Each row is where one point has got to under a steady rotation. How many steps took it there?
The counts run from 0 to 712.
[  4  13   3  20  16  -4  21  -9  -7 -11  -5  14   4   1  -5   7  -5   6
 -18  27  11 -12   3 -22  21  14  31  -5  21  23  -7   2 -18 -10   2   1
  -4  -3  -4  -1 -28  -7  14 -23  37  27 -27 -14 -37] -> 202
[ -3 -20   2  45  10   0 -33   0  20   8 -32  -7 -13  13 -12 -18  20 -12
 -26   8   6  21  -2   1   2  20   2 -19  12  -4  -3  -8   4  26  -9 -10
   0 -45  -7 -25   0  13  11   6  25 -30  15   3 -10] -> 259
[-17 -29  -6  14   7   0  -5   7  -9  49   0 -24   4   4  -9 -13   5  -5
  10   8   2 -41   0  -1  -3  -4   4  -3 -46   0  -5 -30 -25   2  17  -1
  -1 -10  -5 -32  -4 -23  32  -2 -18 -13 -10   6  20] -> 136
[ 13   3  39  12 -24  -6  -3  13  28   5 -15  10 -11  11   8 -22  23   0
 -12  26   8  33  -7   5  -3   8  17  10  -5  13  23  18  27  15  -9 -14
 -32   0  13   3  -2  -6   5 -45 -26 -10  16   7   6] -> 103
[ -3 -16  -5  18  -9 -10  -3  19  11 -13 -14  12  13   9 -10  27 -16  10
 -23  17 -16  13  28  11  10   5  -3  13   6 -15 -21  27  30 -17  -4  17
  -2 -22 -10  -2   4  17  18   5  33  15  -2 -34 -27] -> 461
[ -4  -2  -1   8 -16 -13 -12  20  14   5   5   8  14   2  19  34 -14  25
   4  27  24  -4   9   2 -20 -17   3  44   4  -2  16  10  25 -30  -4  31
 -17 -37   2 -18  12 -16  -3   2 -12 -29  -2 -12 -26] -> 311
[ 31 -24 -14   3   0  20   1  22  -4 -20   2 -35 -15  20  -3  36   4   5
  10   0 -20 -27  17 -14 -33  -3 -30   7   7  -5  27  18  -1 -11   5   1
  25   8 -23 -11  -1  -4  -4  15 -19  -8 -10  -4   0] -> 293
[-26 -18  11   8  -9 -28 -15   0  28  31  -4   6  30  -9  14 -27 -11   2
   7  20  -2 -24  -3  10   9  -7 -26  -9 -24  -8 -28   8 -13   3   1  -1
  14  12 -23  -1   5  -6 -29  20 -15   2  -1  14  25] -> 528
[-19 -22 -12 -25  19  -2 -20  -4  -4  -2  -7  10  -4   9  29 -25   6 -14
  27  30  20  32   8 -13  -4   2 -20 -12  15   0  12 -21  -6  17  10 -11
  -4 -24   4   3 -34  -4 -31  -6 -14  -8  17  29 -13] -> 371
[  2  -6   8 -11  26   5  23  28  -4  13   7  15   3 -16   9   1 -19  16
  25   1  -7  12  13  21 -40 -17 -23   5   3 -40 -23  -7 -42  -4  23 -13
  -8  -9   3  25  20  -4 -10 -20   8   3  -5  19  19] -> 635
[  9 -11  -5 -13   4   3 -27   8 -38  16  22  32  27  -8   6  18 -13  12
  18  46 -13  -4  16 -31  14   6 -13   6   3  24   3   4  -9 -15  22  -6
 -10   3  -8  -8  -9  -8 -22  -5  -5  13 -21  -5   5] -> 478
[ 10  -6   9   1  -4 -11 -12  13 -30  -4  25   5   2  -6 -10   4 -22  18
  18  44   0 -23  14 -15  -6   4  -5 -13  12  21 -16  10 -29 -23  29  -9
   0  21 -19 -14  -7 -11 -19   0  -9  41 -26   3  -3] -> 348
[ -8  -7  -1  22  12   5  13 -20 -23  48 -10  22  -3  -4   9  36   7  -4
   6  29  10   5  20 -14   7 -30   4  -1   2   7 -12   6 -12 -38  11   4
  -3  -2  28  -1   8 -19   6  -9  35  21  -9 -18  -1] -> 337
[ 12  -1  11  20  23  20  25  34 -13 -16 -12 -13  21   4  -4 -11  -7  12
   9 -32   1 -33 -24 -40 -12   3  -3  23   1 -36  29  17   9  -1   0  -6
  -1  -5 -11  -7   9  -8  30 -21  -9 -13  13   1   4] -> 434
[ 15   6  16  26 -21 -16   9   2  16  10  -4 -13  -8   1  -3  24  26   2
   3   5 -10 -25   0  -2 -27  -8  -3   5 -18  19  11  12 -18 -10   6   3
  25  29   1 -16  10 -44   2 -15 -31 -19 -13  -4  24] -> 418
[ 10  25  22  16   3   1  35   8  -2 -13 -16  14  11  -6  21   0 -23  28
  14  -3   8 -20  -9   0 -30 -15 -13  15  19 -28  -5  28 -19 -18  -3  11
   3   0  -1  45  30  -6   4 -11  30  11  -3   5  10] -> 45
[  6  13   0  43  28  -8  26  10   9   4 -18 -22 -19   1 -10   6  32  -2
   5 -18 -32 -10  -7  -2 -18   5   7 -19 -19   2   2   5  14   9  -1   7
   3   7  -8 -22  18 -18  55 -19   2  -2  -8   5  11] -> 283
[  9  -1   1   9  -9   0   5   7  17   1  10 -13 -14   5  11  44 -15  13
   9  32  23 -17   7  10 -21 -12   7  28  10  -5   5   7   1 -37  -6  31
  -5 -22   5  -2   4 -27   2  -2   2 -30  -7 -11 -38] -> 312
[  9   0  15  23   6  10  -6  26 -12  -7  10   5  18 -12 -17  11 -40  25
  -8  25  -5 -29  -3 -16  20  28   9   6  -9 -24 -22  24  15 -26  -1  13
 -17 -12 -23 -27   9   2  13  -5  17  -3 -13 -11 -36] -> 459
[ 17 -13   1   8  14  14  -2  -6   4  25  -9 -11  17 -12  37  12  12   7
  20   9  -6 -16  -1 -35 -16 -13 -16  11  -6   8  33  17  18   9  -4  16
 -13  17   2 -36   3 -16 -13  19 -38 -27 -22  -7 -10] -> 160
[  1 -26   2 -15  30   8  29   6  16 -11 -19   1   8  13  21 -35   0  -7
  11  -8   7  18  19   4 -22  -8 -20   1  10 -21   5 -20 -24  29   1 -18
 -12  -6   2  35 -21  22   0 -20  13  30  -3  10   7] -> 506
[ 19   0  18   7  16   8   4   9  -5  20 -13  32  -7   7  19   4  30   1
   4  10 -12  52  15   1  -6  -1   4  20  -5  20  21   9  15  15  14   3
 -41   0  18  13  10   0  26 -41   2  13  -8 -11  13] -> 618
[-18 -11  -8  21   8  -1  -9 -14 -26  39 -16  34  14  -5   9  24   9   0
 -10  26   5  18  18 -17   7 -24  -4  16   2   7  -5   9   7 -25  11   3
  -4 -17  21 -10   8  -4   5   0  34  20  -2 -23   0] -> 336
[ 14  18  33  16   7   7  20  18  13  19 -11  19  -8 -16  22   4  11   8
  -7  23   1  23   9 -17 -29 -19 -19   8  26 -22   5  11  -7 -23   5 -23
   2  24  34  -2  10  -7 -35 -16 -15   4   2   4   8] -> 362
[-21  -2  -7  16   6 -19  -6  15  21   1  -8  10  -1   5 -14  24   8  -6
 -15  28 -23  32  15  10   9  10  13  -2 -23   8 -24  21  38  -6  -6  15
  -9 -18  -1 -10 -11 -15  14 -20  17 -18   5 -26 -46] -> 593
[-13 -10  21  -7  14  -7  15  15  24  17   8  13  20   9  13 -41 -27  10
  14  20  27 -21 -29  -8   7   6   3  -2  -4 -20   4 -15 -24  -4   5 -15
  -9 -13  -7  13  -4  -8   0 -36  -8   4  19  38  10] -> 378
[ -3  14   1  20  -2 -14  19  20  -7 -17  -4  -8  -7   3 -10  16  -5   9
  19 -18  -7 -31 -26  -1 -26 -11  -6   4 -12 -12   3  19 -13 -14  12   2
  30  -7 -21  30  14 -28  25 -24   5   6  20  19  25] -> 560
[  5 -17 -18  14  11  -2  12  29   2 -31 -15 -17   0  20 -11  15   0   5
  13 -28 -29  -6   2   3 -36  -7 -20  10   3 -25  15  16   1   7   8  -3
  27 -14 -19  31   4  -5  31 -12   3  10  20  -2  20] -> 430
[ 20  -7  11  23  -6  -5  -9   4   7 -28 -13 -35 -16  19  -4 -16  38  -2
   9   4 -10  -9   7   2 -34   7   1  -7 -13  32  13  18   2  31   0   7
   4  17 -23 -20 -11 -28  19  -1 -36 -14 -24  -6  10] -> 420
[ 19 -23   1   5  27  20   3   2  -7 -14  -4 -17 -43   2   6  -8   1  -5
  24  22  10  27  18   3 -41   2 -19 -27  29 -11  -5  -9 -36   6  11 -18
   0  -5  -2   9 -22   6 -16  -3   6   9  -8  24 -22] -> 500
[-24  -9  -9   1   0  -9 -28  -2 -13   3  -2  -2  10  -6  19  -1 -19   7
  24  20  22   4   2   6 -15 -18  -1  15 -20  -6 -13  17  16 -15   2  37
 -27 -40   1  -9   4 -27   6  25   3 -30   5   3 -38] -> 316
[ 33  10  27   4   9  19 -10   6 -19   9  17   3 -29  -6  12   2   7   9
  14  44   5  12  11  -4 -34   6  -1   2   7  20  -2   3 -14  -3  18   2
 -33   3   4 -23   8 -22 -10 -17 -18 -26 -33  11 -17] -> 625
[  7  -7  -5  36   1 -16  -6  -1  21   0  -5   5   7   7   0   9 -12   7
  -5  17  -9 -37 -14 -17  15  24 -21 -25  28 -10   1   7 -16 -18  -2  -7
  53   3 -36 -11   6  18   5   5  23  23   4  17  10] -> 535
[  3 -20  10   3  -7  -8 -13  21 -11 -29   7  -9  -9  14 -12 -17 -13   3
   6  30  -6  -4  22  -8 -16   6 -22 -20   6   3  -9  19   1 -16  12 -24
  16  21 -18   4 -18  15 -25  12 -10  48  -5  -3  13] -> 218
[-21 -14  -7   1  10  25  -7 -30 -25   9 -35  14  22 -18  24  -7  -3 -12
  12   9  10  10  19  -8 -15 -25  -6  -4 -14 -10 -20  30 -31  16   0  13
 -18 -14  10  24 -14 -20 -14  15  29 -16  -8  -6 -20] -> 190
[ -6   4  16 -12   1 -12 -16   8 -31   0  17  16  15 -16   5 -13  -9  17
  21  46   3 -11  11 -28   0   1  -6  -7  -5  33 -13  11 -20 -14  23  -4
  -5  19  -1 -19 -23 -17 -25   0 -17   7 -33   1   1] -> 347
[-17   4  -2   5   2  -8 -11  24   3  -8  10  19  35 -13 -10  11 -21   6
  -9  31  -5 -18 -10 -20  24  18  25  23  -7  -3  -1  16  25 -18  -1   6
 -19 -18 -14 -28 -17 -24   5 -24   0 -28  -5 -16 -42] -> 589
[-12  -3  16  23 -19 -43 -20  11  51   3  -1  19   0   5   1   1  -6   8
 -22  36  20  15  -5  22   5   9  -6   6  20  -4 -18  -5   7 -14  -7  -5
  19 -34  -2 -11   8  12 -14  -3   4  -6  24   7  -2] -> 386
[-29 -31 -19 -18 -13  13  13   7   0   7 -20  -2  25  13  -6  21  -9 -17
  14  -1   2 -19   8 -12  -7 -30  -9  23 -31 -24   0  10 -28 -10   6   7
  12 -20  10  21 -21 -40  -9 -17   1 -23  16 -16  -7] -> 579
